In the rows, zero is written as 128.
The same turns and mirrors carry the whole set onto itself and the rows of a family onto each other. Which other rows belong to the same family as each row named below? List them in the order they appear above.
These 18 rows form 3 families of 6 rows each.
Z_856: [139 130  98 108 134 128  89 135 124 150 122 110 150]
Z_551: [153 148 137 117 132 147 139 167 128 158 121 121  89]
Z_499: [139 123 124 110 151 113 117 108 119 142 125  94 159]
Z_127: [147 127  84 107 140 129 101 128 131 150 113 116 142]
Z_850: [113 130 159 157 113 120 181 118 116 120 136 130 131]
Z_88: [134 123 117 120 160 128 106 102 127 139 123 108 157]
Z_979: [141 142 130 141  91 142 143 166 129 146 119 137  88]
Z_138: [111 134 152 155 116 117 172 110 115 103 132 137 133]
Z_29: [150 137 133 130 131 156 133 156 138 154 113 121  80]
Z_860: [149 129  94 106 139 128  95 129 132 139 119 120 151]
Z_53: [150 149 137 121 129 150 139 163 130 143 111 124  81]
Z_145: [122 129 127 160  97 110 157 103 123 103 126 137 155]
Z_223: [135 125 121 109 153 123 103 113 125 131 118  99 153]
Z_927: [115 129 126 154 102 102 152 103 110 113 136 139 155]
Z_485: [132 141 115 146 103 152 153 166 131 143 120 144  89]
Z_842: [119 133 146 167 119 120 173 101 118 114 131 140 124]
Z_535: [142 142 122 140 100 152 145 173 139 135 121 143  91]
Z_538: [113 119 115 160 104 113 158  98 121 111 124 133 155]

Which other rows belong to the same family as Z_860? Z_138, Z_53, Z_145, Z_223, Z_535
Which other rows belong to the same family as Z_88? Z_856, Z_979, Z_29, Z_927, Z_842

The same turns and mirrors carry the whole set onto itself and the rows of a family onto each other. Which other rows belong to the same family as each row named below? List them in the order they appear above.
These 15 rows form 5 families of 3 rows each.
Z_261: [ 81  98 111 154 122 144  93 124 115 121 130 127  70 139 111 120 178]
Z_561: [130 108 123 150 122 139 136 134  88  97 101 154 138 160  87 135 147]
Z_560: [115 110  88 163 109 174 132 169 101 122  66 125  83 146 136 195 153]
Z_504: [112 120  83 184  84 150 120 134  88 120  96 125  83 127 161 206 155]
Z_205: [ 91 103 111 158 111 131  79  95 104 113 149 137 105 123 144 147 164]
Z_632: [ 70  99 114 167 101 130  82 114 129 107 134 143  88 129 141 139 163]
Z_160: [124 120  92 174  91 161 121 157 106 108  85 113  95 130 148 215 155]
Z_653: [145 121 120 135 119 143 135 140  89  88 107 119 127 152  81 152 151]
Z_568: [ 93 113 114 144 111 129  72 120 136 107 128 141 107 123 141 131 167]
Z_484: [136  95 106 150 102 120 133 148  69  89 104 150 131 156 104 143 136]
Z_848: [113 128  87 169  87 159 112 168  88 125  79 119  80 125 146 195 168]
Z_351: [134  99 121 153 109 136 126 136  55  91 123 143 141 150  96 149 152]
Z_491: [120 120  88 179 100 154 136 154 130 113  75 116  69 151 139 186 158]
Z_841: [140 100 106 152 103 124 134 120  63  87 123 137 137 147 116 172 132]
Z_946: [ 66 118 119 143 113 151  83 124 136 115 112 142  84 125 122 136 165]

Which other rows belong to the same family as Z_205? Z_504, Z_841
Which other rows belong to the same family as Z_484? Z_568, Z_848
Which other rows belong to the same family as Z_160? Z_632, Z_351

The same turns and mirrors carry the whole set onto itself and the rows of a family onto each other. Which other rows belong to the same family as each row named below? List them in the order they appear above.
These 32 rows form 4 families of 8 rows each.
Z_589: [150 135 114  87 106  88 129 125 112 114 107  98 146 129 113 114 147 112
 129 116 157  81  93 134 150]
Z_359: [174 116  98  83 163 101 129 119 157 112 126 110 146  93 155  94 149  70
 101 134 177 133 101 125 137]
Z_510: [185  89 134 102 140 133 120 145 108 124  95 151 166  88 110 127 142 106
 104 139 154  95 103 129 113]
Z_989: [106 111 111  95  94 163 104 176 133 139  87 133 170 107 111 124 145 145
 109 152 169  74 114 135 141]
Z_318: [187 110 120  92 130 107 108 164 172 141 124 117 129 112 148 124 145 128
 135 181 184  75 127 134 148]
Z_197: [150 139 123  79 110  87 134 123 112 135 106  99 149  97 118 120 150 105
 124 121 172  87 103 119 161]
Z_391: [ 96  97  92  84 126 162 125 130 113 117 109 123 169 107 128  81 150  89
  84 107 157 119  86 134 123]
Z_135: [183 101 106  69 147 101 137 124 157 116 128 106 137 116 169  91 129  72
 111 137 173 125 102 131 116]
Z_875: [103 108  80  60 113 142 109 150 174 128 121  94 127 132 160  79 163 117
 120 150 193  90 130 120 159]
Z_821: [109 126  78  87 113 124 114 148 178 126 114  75 123 120 147  83 152 128
 126 148 194  86 125 127 140]
Z_870: [152 137 106  85 110  86 123 143 109 105 114  88 148 113 121 112 162 117
 123 124 161  80 107 127 163]
Z_474: [130  72  93  96 145 179 100 172 173 121 121 141 146 125 158  86 138 110
  93 167 171 107 110 147 110]
Z_273: [129  72 106  88 147 180 109 149 175 155 116 154 149 104 155  91 130 100
  95 163 182 113 108 140 108]
Z_104: [176 104 131 115 144 126 121 146 108 129 109 149 170  87 117 122 131 100
  98 139 153 103  85 148 110]
Z_50: [ 99 107 114 107  84 149 105 164 129 139 110 139 162 113  99 105 150 128
  89 153 165  62  99 130 134]
Z_33: [172  97 101  80 162 103 127 119 151 117 142 109 128 112 169  79 147  72
 108 135 174 121 100 132 135]
Z_923: [ 91  92 105  86 129 143 121 127 130  90  94 129 147 116 138  76 148  75
  92 109 166 113  85 134 116]
Z_321: [146  93 119  90 155 185  96 150 172 140 120 150 140 105 165  94 131 106
  94 158 172 117 118 144 109]
Z_259: [133  82 106  80 139 175 112 164 183 136 103 153 138 118 166  96 127  98
  80 173 183 114 113 132 112]
Z_975: [183  96 126  93 137 128 111 155 152 155 118 117 136 124 126 130 135 142
 120 194 186  84 125 119 145]
Z_46: [ 99 114  89  83 117 139 117 140 135 100 110 121 157 101 148  77 153  71
  98  96 159 110  88 149 123]
Z_934: [187 125 111  86 116 119 118 164 166 156 116 120 137 131 137 137 128 133
 114 180 177  80 121 134 145]
Z_320: [135 117  94  84 102  83 136 146 108 119 112  89 162 111 113 110 162 112
 123 130 172  76  95 122 159]
Z_997: [110 123  85  64 109 127 115 144 179 121 113  78 125 148 159  80 164 119
 108 150 182  98 122 125 145]
Z_436: [194 118 121  72 124 122 105 164 164 159 130 123 135 110 147 122 138 135
 123 179 171  83 123 129 138]
Z_717: [109  94 113  92  93 170 100 177 126 145 104 134 153 125 122 113 147 146
 117 152 166  60 115 142 140]
Z_925: [184 102 100  66 169 120 128 130 158 116 118 103 134 112 178 103 141  89
 124 134 178 132 113 135 133]
Z_503: [174  85 137  85 140 143 118 145 111 128 115 169 172 105 129 123 138  90
  90 139 150 110  86 141 131]
Z_163: [169  91 133 108 135 132 125 146 115 127  98 167 160 101 117 131 113  93
 100 138 162  96  86 145 116]
Z_338: [ 98 117 113 103  96 160 102 167 138 133  83 140 149 128 108 119 149 139
  97 149 170  72 106 137 144]
Z_177: [ 96 119  76  73 118 135 113 153 175 132 136  93 130 128 167  76 153 109
 116 148 190  98 110 140 158]
Z_951: [ 88  90  93 105 132 149 124 132 119  98 101 117 162 109 133  82 155  80
  94 107 174 109  91 140 134]

Which other rows belong to the same family as Z_436? Z_989, Z_875, Z_870, Z_273, Z_104, Z_33, Z_951
Which other rows belong to the same family as Z_338? Z_589, Z_135, Z_923, Z_259, Z_934, Z_997, Z_163
Which other rows belong to the same family as Z_320? Z_359, Z_510, Z_318, Z_391, Z_321, Z_717, Z_177

The same turns and mirrors carry the whole set onto itself and the rows of a family onto each other. Which other rows belong to the same family as each row named below? List them in the order they appear above.
These 36 rows form 12 families of 3 rows each.
Z_565: [ 83  80 117 166 144 135 139 130 142 141 156  95  82 130 161 118 112 131
 147 177 124 136 137 134  68 104  77 105]
Z_634: [108 103 112 164 133 123 151 130 160  97 140 115 130  92 146 150 128 178
 145 106 128 158 181 149 135 130 108 104]
Z_2: [ 82 119 108 156 124 120 124 128 146 125 145 132 129  86 140 136 141 166
 153 114 127 171 170 163 166 133 110 129]
Z_275: [ 89 169 128 161 115 126 125 115 110 138  97 103 145 150 186  92 130 113
 137 141 127 119 188 147 126 109  85 117]
Z_869: [102 119  91 129 130 123 115 126 150 105 144 113 120  87 128 149 109 134
 149 116 133 181 189 160 153 127  94 107]
Z_899: [ 99 132  87 147 108 135 117 118 117 168 113  94 141 141 163 114 128 107
 122 192 142 134 208 163 111 124  99 101]
Z_85: [ 88  84 106 185 138 111 164 139 141 116 120  91 105 145 158 155 112 139
 144 154 119 115 170 148  65 106  61  95]
Z_352: [ 93 128 120 136 114 132 127 125 109 150 100 109 160 122 174 110 103  97
 127 149 148 118 205 175 109 129  85 134]
Z_25: [106 143 116 173 123 119 155 114 113 136 101 106 176 132 174 124 122 133
 122 153 140 111 198 162 126 119 106 105]
Z_270: [ 60  91 119 156 136 137 137 127 149 143 122 100  64 125 155 139 114 138
 152 134 106 126 166 147  73 108  38 108]
Z_626: [ 73 141 115 172 119 115 129 120  99 167 102 115 156 140 173 112 132 114
 132 170 134 111 181 173 124 111  88 129]
Z_342: [104  97  94 136 101 148 113 127 159 129 149 110 118  99 146 125 144 146
 137 135 135 175 195 140 146 153 115 104]
Z_248: [ 57  75 101 181 136 112 137 146 143 132 136 109  82 137 148 149 126 136
 161 153 108 135 150 152  84 108  51 119]
Z_215: [117 127 104 149 138 132 133 109 164 124 138  94  98  89 123 135 143 149
 140 105 154 172 175 134 141 152  83 108]
Z_798: [ 46  79 105 159 151 118 131 120 153 121 130  88  95 146 157 123 117 134
 156 151 116 136 154 137  63 122  48 104]
Z_694: [ 82 129 119 141 121 143 123 105 157 130 136 122 108  86 146 132 139 158
 146  98 115 160 180 142 165 131  90 105]
Z_832: [113 162 115 155 133 133 140 103 118 165 100  87 139 122 155 108 130 113
 116 148 169 123 195 161 112 141  78 119]
Z_48: [ 90 167 104 178 124 103 120 110 115 143 108  88 149 135 171 130 130 118
 158 165 124 114 203 177 111 150  82 134]
Z_668: [ 95 134 105 171 121 112 116 118 156 106 142 104 126  98 153 145 146 153
 176 114 115 155 189 152 146 173  94 133]
Z_58: [ 77 118 108 167 140 117 129 139 140 112 121  91  71 151 161 127 118 131
 162 139 105 141 160 142  72  92  49 105]
Z_449: [ 73 120 106 136 143 125 118 103 163 107 145 111 132  92 140 118 133 168
 153 110 131 178 168 148 146 144 104 109]
Z_169: [100 144 119 160 132 133 130 105 109 165 132 102 148 130 172  95 118 115
 123 187 145 128 162 151 118 108 112 106]
Z_883: [ 94  95 109 167 140 131 148 124 151 142 121  77  75 138 147 134 131 118
 137 142 145 123 164 127  68 135  37 111]
Z_59: [ 88 121 120 159 147 143 133 102  96 135 102  97 159 139 169 106 119 112
 117 171 109 108 184 149 118 129  92 139]
Z_581: [ 75  66 103 155 119 122 127 138 147 115 127  96  95 147 154 147 112  94
 151 143 118 126 168 125  91 123  43 105]
Z_397: [103 109 121 151 134 142 126 113 152 126 168 116 112  88 148 112 131 157
 142 140 135 172 148 132 145 128 124 106]
Z_363: [ 85  69  92 148 118 140 126 149 152 143 138  90  77 130 152 134 121 131
 143 169 126 146 184 148  62 131  69 108]
Z_181: [ 64  93 112 171 131 114 145 139 163 149 113  95  80 124 140 156  97 135
 158 161 125 127 148 141  80 110  50 124]
Z_996: [ 96 141 127 143 127 135 120 133 152 102 134 117 105  95 157 111 129 167
 158  90 121 175 177 149 136 123 100 124]
Z_340: [ 75 103 107 182 132 108 129 136 146 120 130  84  91 133 165 150 128 136
 179 147 104 125 179 158  68 153  49 136]
Z_339: [ 75 166 115 152 126 132 128  97 108 174  96 104 136 131 167 115 119 115
 130 158 127 113 195 168 127 102  75 105]
Z_6: [ 84 119 118 154 115 125 134 121 175 136 127 119 119  79 134 143 118 163
 152 116 137 160 161 137 161 139 101 132]
Z_579: [ 80 157 116 166 113 114 138 106 129 176  87 103 153 127 157 126 108 113
 133 174 145 113 175 153 138 116  89 124]
Z_532: [ 64 149 113 149 138 120 123  95 115 155 100  97 169 139 174  91 120 121
 132 164 143 121 185 167 112 126  90 114]
Z_77: [100 114 110 137 160 147 127 110 130 102 138 108 132  86 135 127 121 160
 137 127 106 168 180 156 148 140 114 138]
Z_780: [ 78  75  99 164 165 135 135 118 131 102 133  87  90 137 140 144 115 130
 145 161  85 138 156 132  90 118  62 119]

Which other rows belong to the same family as Z_883? Z_215, Z_832
Which other rows belong to the same family as Z_169? Z_565, Z_397
Which other rows belong to the same family as Z_363? Z_899, Z_342
Which other rows belong to the same family as Z_694? Z_270, Z_339
Which other rows belong to the same family as Z_780? Z_59, Z_77
Which other rows belong to the same family as Z_2? Z_626, Z_248
Which other rows belong to the same family as Z_579? Z_181, Z_6
Which other rows belong to the same family as Z_85? Z_634, Z_25

The same turns and mirrors carry the whole set onto itself and the rows of a family onto each other. Which other rows belong to the same family as each row named below? List them in the order they appear above.
These 40 rows form 5 families of 8 rows each.
Z_419: [124 152 115 161 130 153 132 103 121 148]
Z_209: [131 103 158 103 171 134 139 151 125 159]
Z_917: [139 145 138 111 145 138 127 171 139 173]
Z_881: [135 129 104 140 151 128 112  78 142 134]
Z_314: [143 120 124 126 117 122 127 100 139  99]
Z_79: [143 125 150 111 125 112  98 163 125 137]
Z_293: [139 145 117 121 152 146 173 127 156 155]
Z_939: [132 151 134 152 156 136 153 142 119 176]
Z_214: [128 155 110 121 125 165 119 132 147 160]
Z_285: [141 132 127 127 188 115 145 130 144 173]
Z_608: [125  94 141 115 132 142 103 103 119 115]
Z_945: [147 136 137 114 160 126 172 148 149 157]
Z_845: [127 156 120 157 144 152 149 121 124 169]
Z_907: [129 146 112 124 112 158 102 120 143 139]
Z_616: [149 108 146 126 172  85 116 129 129 140]
Z_244: [124 116 143 108 173 155 149 141 132 172]
Z_489: [119 107 125 118 134 163 113  93 128 126]
Z_785: [141 114 120 138 148 108 102  87 134 120]
Z_527: [135 126 140 158 120 115 109 111 103 120]
Z_852: [116 119 120 118 146 175 130 100 135 147]
Z_128: [153 122 150 112 155 104 160 156 139 141]
Z_235: [131 154 123 115 137 157 128 153 145 174]
Z_434: [142 121 154 152 132 101 114 135 100 128]
Z_684: [147 120 141 125 185  95 133 138 135 161]
Z_136: [144 133 150 109 139 119 114 177 129 158]
Z_385: [136 141 111 134 179 134 143 110 150 171]
Z_750: [134  92 163 104 158 120 123 145 117 139]
Z_107: [151 110 143 120 124 103 128 122 131 101]
Z_582: [129 138 123 161 119 137 115  97 111 129]
Z_310: [153 111 153 114 142  93 141 145 132 119]
Z_774: [133 138 102 138 164 139 131  87 148 154]
Z_18: [136 132 110 129 120 145 141  93 148 115]
Z_28: [147 107 137 131 157  90 103 108 128 124]
Z_477: [132 134 123 122 106 140  89 124 132 123]
Z_971: [119 123 127 112 162 172 145 118 137 166]
Z_170: [130  88 157 109 144 124 108 125 113 121]
Z_129: [135 144 107 127 137 155 158 104 155 138]
Z_812: [139 139 153 147 157 114 146 156 111 167]
Z_497: [141 124 138 117 112 121  88 141 127 124]
Z_283: [142 126 160 147 148  99 131 152 104 147]

Which other rows belong to the same family as Z_939? Z_419, Z_845, Z_527, Z_434, Z_582, Z_812, Z_283
Which other rows belong to the same family as Z_310? Z_314, Z_293, Z_945, Z_128, Z_107, Z_18, Z_129
Which other rows belong to the same family as Z_385? Z_881, Z_285, Z_616, Z_785, Z_684, Z_774, Z_28

The same turns and mirrors carry the whole set onto itself and the rows of a family onto each other. Which other rows belong to the same family as each row named below? List them in the order they appear above.
These 30 rows form 5 families of 6 rows each.
Z_287: [131  82 137 103 115 104 101 113 109 104 105 111 123 142 103 154 153 116]
Z_35: [ 96 131 137 118 126 157 108  84 158 172 117 123 137  90 132 112 106  98]
Z_99: [106 144 158 128 134 139 124  99 177 183 120 104 119  95 121 136 116 111]
Z_855: [132  86 106 109 122  90  98 128 117 133 120 106 120 139  74 137 148 135]
Z_524: [ 99 146 137  92 111 145  94  94 161 155 112 118 127 125  91 113 128  91]
Z_940: [129  63 106 133 130  91 115 129 101 147 123 107 127 114 115 140 138 146]
Z_999: [116 112 155 141 132 139 141 111 153 176 131 107 126  82 151 148 116 133]
Z_356: [119 148 126 109 138 152  87  97 164 166 108 122 123 118  77 126 137  98]
Z_242: [113 101 109 145 157 126 100  87 150 178 112 117 131  79 117 117  99 118]
Z_90: [105  91 137 132 124 147 127 103 125 170 123 124 142  81 164 124 110 118]
Z_773: [127 112 141  93 124 119  81  97 139 113  96 117 120 141  78 139 142  93]
Z_844: [114 125 145 109 142 135  80  75 158 140  89 120 123 114  95 126 118  79]
Z_816: [134  85 159 130 120 125 145 140 127 158 135 111 126  99 142 160 133 147]
Z_656: [123  64 134 129 124 104 117 109  96 121 107 108 127 117 146 154 141 126]
Z_299: [121  70 108 151 148 109 116 108 118 170 119 112 131  84 137 129 113 137]
Z_933: [118  67 138 120 107 125 130 132  95 153 126 121 138 107 156 135 135 131]
Z_87: [113 130 128 138 153 158 103  89 155 190 109 123 129  84 121 122 119 103]
Z_51: [107 107 143 137 152 135  97  70 145 156  91 118 128  89 137 126 107  89]
Z_590: [143  91 164 106 110 114 130 157 124 149 127 111 120 128 106 157 151 138]
Z_326: [124 119 107 103 130 108  82 107 149 141 113 110 120 134  55 124 133 115]
Z_316: [134  94 121 111 112 113 114 140 103 138 122 110 121 143  99 152 174 138]
Z_744: [114 150 164 105 124 128 110 117 174 173 112 105 112 124  85 132 134 103]
Z_967: [130 130 123  95 117 130  92 122 138 141 116 114 119 146  64 141 164 115]
Z_243: [126  76 122 140 126 119 129 133  94 162 123 110 127 110 144 149 157 143]
Z_347: [115 126 109 121 149 126  84  85 166 164 110 116 126 103  76 114 109 107]
Z_771: [112 123 138  81  95 121  98 124 131 137 114 115 124 151  81 124 152 105]
Z_599: [111  75 139 146 143 119 116  87 114 147 101 111 130  90 164 140 118 111]
Z_343: [133 123 167  94 112 115 112 145 148 155 116 108 112 140  77 143 152 116]
Z_69: [117  93 126 154 147 140 124 108 120 187 117 118 132  81 156 135 129 125]
Z_683: [121  83 140  94  93 112 117 144  98 137 122 116 130 142 114 135 156 124]

Which other rows belong to the same family as Z_316? Z_356, Z_87, Z_967, Z_243, Z_69
Which other rows belong to the same family as Z_242? Z_855, Z_940, Z_299, Z_326, Z_347
Which other rows belong to the same family as Z_99? Z_999, Z_816, Z_590, Z_744, Z_343

